In the rows, zero is written as 128.
Rows swapped in pairs by one turn or mirror: which row each one swaps with
Q696: [134 123 125  89 123 148 135 190 136 163 141 118 108 142 175 127 127 116
 117 133 128 134 128 134 135]
Q331: [148 149  98 146 116 123 145 148 100  94 154 103 152 137 170 115 151 120
 135 109 120 140 140 115 164]
Q498: [138  98 101 140 146 102 115 144 119 153 103 113 117 127 116 141 149 130
 120 104  97 157 101 150 109]
Q454: [137 160 127 169 143 116 140 149  97 156 176 150 109 144 160 126 122 134
 115 108  92 108 122 110 157]
Q801: [165 146 152 139 110 139 155 130 140 113 141 131 131 144 130 137 157 147
 133  95  95 103  97 103 161]
Q762: [143 152 105 156 111 127 132 155  92  96 151 102 146 137 175 124 156 115
 130 128 120 146 146 126 154]
Q310: [104 127 118 120 131 126 113 154 146 127 142 111 136 145 125 166 119 142
 110  77 164 134 120 128 174]
Q224: [ 98 123 127 135 136 137  82 165 127 158 116 116 115 121 148 113 121 168
 118  84 140 130 147 127 149]
Q374: [137 154 132 167 135 115 145 152  99 160 179 153 109 145 159 130 119 136
 118 118  93 129 111 108 147]
Q161: [133 147 105 157 126 139 139 141 100 109 146  87 147 139 180 123 158 130
 117 112 121 150 141 136 164]
Q194: [161 135 122 170 103 132  98 124 110 112 125 132 123 122 156 146 116  89
 122 136 113 107 133 145 105]
Q807: [110 135 125 113 139 160  96 166 124 149 122 137 101 129 162 126 123 170
 121  94 151 121 151 130 159]
Q12: [162 132 129 172 111 122 112 136 114 112 119 132 110 125 155 145 131  79
 115 142 121 112 117 145 106]
Q14: [150 123 134 138 140 119  83 137 122 107 148 185 135 113 157 136 121 142
 114 118 142  87 122 111 159]
Q297: [130 102  98 141 137  98 115 144 114 142 103 115 111 139  98 131 152 143
 120 106 104 164 113 140 127]
Q828: [105 122 110 104 135 121  97 182 123 143 125 140 113 131 146 127 139 168
 116  90 152 136 138 142 170]
Q737: [137 158 134 174 137 111 129 147  94 157 175 143 101 143 156 128 110 130
 113 120  89 122 120 111 151]
Q846: [175 145 131 150 106 132 155 142 145 123 134 130 137 143 139 134 159 142
 138  82  95 103  93 105 141]
Q741: [135 106 100 136 146 106 111 137 111 149 100 130 110 127 101 129 154 137
 119 104  94 157 109 143 127]
Q382: [142 143  90 156 113 130 138 157 100  93 155 110 145 146 168 112 156 113
 113 119 123 139 142 128 156]
Q207: [161 136 124 172 114 133  92 136 125 110 136 139 122 110 154 143 113  99
 130 148 123 103 136 148 111]
Q574: [110 114 119 111 134 118  83 162 124 171 130 138 100 138 146 111 117 158
 108  86 149 140 140 134 153]
Q785: [167 151 143 143 112 148 160 139 133 116 132 133 132 137 129 129 162 142
 131  93  97 104 110 101 166]
Q653: [164 139 147 126 112 162 153 134 155 115 126 119 124 138 138 136 156 136
 132 103  94 113  90  95 149]
Q901: [109 141 125 124 127 126 120 146 141 132 143 120 127 147 130 170 122 132
 121  72 165 116 105 131 179]
Q813: [145 101  98 154 128  98 117 150 111 152 118 114 118 117 102 139 155 121
 128 108 106 159 118 143 128]
Q742: [141 139 120 137 128 134  84 143 118 109 150 173 148 116 145 158 138 144
  97 111 144  96 136 117 168]
Q602: [147 132 132 117 146 108 105 115 123 120 134 137 117 131 185 104 151 121
 147 134  99 157  86 153 136]
Q865: [134 121 143  90 116 144 148 169 122 164 129 103 117 144 171 143 136 103
 125 129 115 134 133 131 129]
Q900: [155 119 147 138 130  90  90 117 138  99 135 154 135 140 133 125  90 120
 125  99 141 139 102 104 152]
Q260: [106 150 100 133 159 125 117 152 101 123  94 146  95 144 159 127 132 154
 156 128 103 126 122 114 111]
Q955: [124 138 141 112 122 120  80 171 137 150 104 142  96 128 143  87 120 155
 121 101 146 137 134 130 158]
Q981: [155 137 143 150 123 124  75 124 132  97 139 170 127 118 150 114 112 156
 113 107 126  98 127 113 164]
Q259: [146 120 150 133 121  91  88 130 152  94 123 148 126 135 123 116  95 129
 135 103 147 133 100 109 150]
Q735: [140 112 138 127 125  91  91 128 134 102 111 143 129 142 121 116  85 125
 129 106 143 140 109  96 143]
Q515: [139 103 100 149 144 114 109 143 118 153  99 117 111 118 107 140 145 137
 136 111 111 161 108 132 106]
Q571: [101 157 108 146 145 135 125 153 103 120  98 138 100 143 158 140 130 157
 157 134 107 135 118 115 107]
Q141: [129 147 133 110 139 122  97 116 129 136 136 124 106 133 184 114 147 117
 133 130  89 153  89 158 130]
Q366: [139 125 131  80 107 149 145 177 116 159 128 110 122 135 172 137 117 117
 129 124 113 140 134 125 127]
Q299: [139 103  92 136 134 102 114 143 121 156 104 118 129 136 112 134 149 142
 127  93  90 154 111 132 109]
Q823: [127 141 131 105 138 122  95 106 137 138 137 125 110 133 175 109 142 121
 150 124  89 142  98 163 130]
Q781: [128 115 122  87 104 143 144 181 122 160 128 116 109 142 177 129 130 121
 132 126 116 145 139 142 131]
Q992: [104 157 107 128 151 128 122 165 100 114 104 140  96 148 157 142 136 153
 161 138 108 128 117 110 119]
Q708: [103 140 120 118 131 129 119 155 141 126 125 109 126 150 138 160 122 140
 128  69 170 140 119 130 169]
Q5: [138 128 129  85 113 150 139 172 127 164 142 112 107 136 178 140 131 105
 124 117 121 135 134 145 126]
Q210: [151 123 137 144 135 114  89 157 129 104 151 190 135 119 159 128 138 148
 119 109 141  93 104 106 153]
Q971: [152 133 143 154 101 142 149 133 142 130 149 126 130 146 151 147 155 134
 147  94  91  95  99  95 158]
Q136: [172 135 118 160 103 134 104 137 114 100 128 140 112 116 160 138 119  86
 121 136 120 115 134 143 101]
Q536: [177 142 144 145 116 149 162 148 141 131 148 128 131 133 141 139 150 138
 129  98 109 110  93  92 153]
Q922: [104 128 124 123 134 134  92 175 127 153 109 121 102 126 154 107 120 158
 114  92 159 124 144 133 159]
Q600: [157 114 144 127 127  82 102 122 135 101 136 164 147 136 131 140  98 124
 143 108 141 134 109 101 147]
Q346: [121  88  89 147 129 100 107 151 117 146 101 118 106 140 123 129 150 129
 133 110  99 156 104 122 117]
Q876: [113 133 121 126 138 137 124 153 145 129 139 116 132 152 139 166 128 128
 122  66 171 129 113 119 175]
Q941: [159 123 129 154 134 115  79 146 108 113 149 191 112 116 155 118 115 142
 115 119 146 110 132 122 151]
Q18: [136 126 126  82 110 141 143 184 123 161 134 118 111 151 179 134 135 106
 123 119 122 134 124 138 134]
Q915: [151 140 129 147 120 134  89 136 124  89 140 178 131 128 157 135 128 149
 129 105 153  84 131 106 151]
Q450: [163 133 120 171 100 136 107 126 119 108 138 148 114 121 165 147 121  97
 115 138 109 106 121 154 114]
Q640: [131 143 115 114 149 114  92 103 132 132 133 123 106 133 172 112 141 120
 135 114  92 152  86 162 133]
Q240: [150 111 142 141 133  90  85 122 139 107 117 147 126 137 125 117  91 116
 139  97 148 144 106 103 140]
Q320: [105 144 118 136 127 133 119 152 151 133 117 102 114 151 134 151 116 137
 107  66 164 140 112 131 163]
Q606: [175 139 147 143 108 143 167 145 137 115 134 117 142 136 144 135 153 135
 135  97  97 104 102 100 147]
Q404: [166 142 115 170 104 129 107 138 110 116 129 140 110 112 156 150 119  91
 114 132 120 111 108 157 108]

Swapped with Q161: Q602
Swapped with Q606: Q498
Swapped with Q900: Q708
Swapped with Q741: Q785
Swapped with Q454: Q260
Swapped with Q240: Q876
Swapped with Q536: Q515
Swapped with Q742: Q955

